-75.7  -14.1  -20.4    5.3   49.3   20.7  -26.4  -34.7   40.8  -34.7   62.7   13.5   -1.5  -28.5    1.4   48.6
  9.4   49.1   19.4   15.9  -54.4  -15.5   70.7   28.4   -4.5   50.4  -21.6  -14.2  -53.6   35.7  -32.8  -29.0
 12.5  -80.9   13.7  -33.9  -27.8  -25.9  -32.7   33.5   56.0  -30.3   55.1  -16.0   34.6   19.1   13.4  -20.6
-10.0   30.4  -35.4   26.0   64.4   21.9  -13.3  -76.1  -44.8   20.5  -17.9   28.0   10.6  -60.7   -2.2   22.6
 50.3    3.9   37.8  -67.4  -54.4   -9.4   12.5   10.4   -2.1   11.2  -26.4   14.0   59.6  -36.9  -23.3  -53.7
 50.2   55.8   10.0    4.0  -29.6   -5.2   45.9   -6.0  -53.3   56.1  -66.0    5.5   -8.1   -8.6  -24.5  -37.8
Counting starts at 1.
The entry directly above 11.2: 20.5
The entry at row 3, column 2: -80.9
The bottom-right entry is -37.8
The entry in the top-left corner: -75.7
The entry directly above -24.5: -23.3
Give the entry just left of 5.5.
Answer: -66.0
The entry directly below 10.6 is 59.6
Give the entry directly below -13.3.
Answer: 12.5
Give the top entry of the column that holds the largest entry.
Answer: -26.4
The bottom entry of the column that holds the smallest entry is 55.8
The entry just right of 30.4: -35.4
Give the entry just right of -2.2.
Answer: 22.6
The top-right entry -> 48.6
Give the entry in the bottom-left corner.
Answer: 50.2
The entry just left of 20.5 -> -44.8
The entry at row 1, column 2 is -14.1
Give the entry directly above -32.7.
Answer: 70.7
Give the entry just left of 30.4.
Answer: -10.0
The entry directly below 28.4 is 33.5
The entry just right of the smallest entry is 13.7
The entry directly above 55.8 -> 3.9
The entry directly below the smallest entry is 30.4
The entry just right of -14.2 is -53.6
The entry in row 2 and column 1 is 9.4
Give the entry at row 1, column 3.
Answer: -20.4
The entry at row 3, column 1 -> 12.5
The entry at row 2, column 2 -> 49.1
Give the entry just left of 10.6.
Answer: 28.0
Give the entry in row 2 and column 3.
Answer: 19.4
The entry directly below -10.0 is 50.3

Questions about the array below.
1) Report the entry just right of -10.9.
2) Report the entry just right of 5.6.
3) Report the entry just left of -4.9.
[[ -8.6  24.0   2.3   2.3  -9.6  38.8  16.1 -40.8  -4.9  13.7 -13.1  18.7
  -36.4  23.8]
 [ 26.4  48.8 -26.2   7.8 -23.6   9.4 -34.9   9.3  18.8  15.4  37.0 -26.0
  -49.9  -4.6]
 [ 13.2  15.9  23.5 -15.3  -4.0 -10.9  28.8  -7.4  18.8  -8.6  -1.9  19.4
  -10.5  14.4]
 [ 55.8 -23.7  18.0  28.9 -20.8  29.4 -56.7 -31.3 -45.2  17.9   6.5  24.8
   35.6 -15.5]
 [ -3.9  16.1 -25.3   3.0 -34.8   4.6 -20.6  23.0  31.1  12.2  24.9 -16.9
  -39.4 -21.2]
 [ -7.2 -29.8  43.6  32.2 -27.7 -24.8  34.7  -8.0  -9.9 -24.0  22.0  10.2
   47.7  51.5]
 [ 18.3 -20.3  -4.5  48.1 -35.7 -29.6 -26.1  67.9   5.0   5.6  33.2   1.2
    6.8 -43.2]
 [ -7.1   9.1 -27.1   7.0 -50.1  61.6  13.4  87.8   8.0 -24.5  -9.1 -21.7
  -33.9   0.7]]
1) 28.8
2) 33.2
3) -40.8

Questions about the table below. Counting starts at 1.
1) Which number is the entry directly below the smallest entry?
2) Which number is the bottom-left entry?
3) Which number is the largest entry?
4) Which number is the entry at row 2, column 1?
5) Which number is the entry in row 2 and column 2?
6) Which number is the entry directly above 164?
7) Which number is the entry directly above 129?
8) Which number is the entry directly above 172?
159  134   81  113  100  144  152   45
142  123  136  128  115  155  138  141
154  137  107  112  115  145  140   81
170  120  119  108   86  189  150  111
167  169  169   66  172  158   80  134
154  129  173  109  123  182  119  184
134  138   96  131  127  113  140   72
207  138  165   56  101  238  114  144
148  113   57  143   72  138  184   36
141  137   93  124  122  122  143   67
149  127  126  121  111  157  139  120
213  160  152   34  122  221   98  100
164  166  178   67  170  163   78  151
171  123  116  107   91  184  149  101
1) 67
2) 171
3) 238
4) 142
5) 123
6) 213
7) 169
8) 86
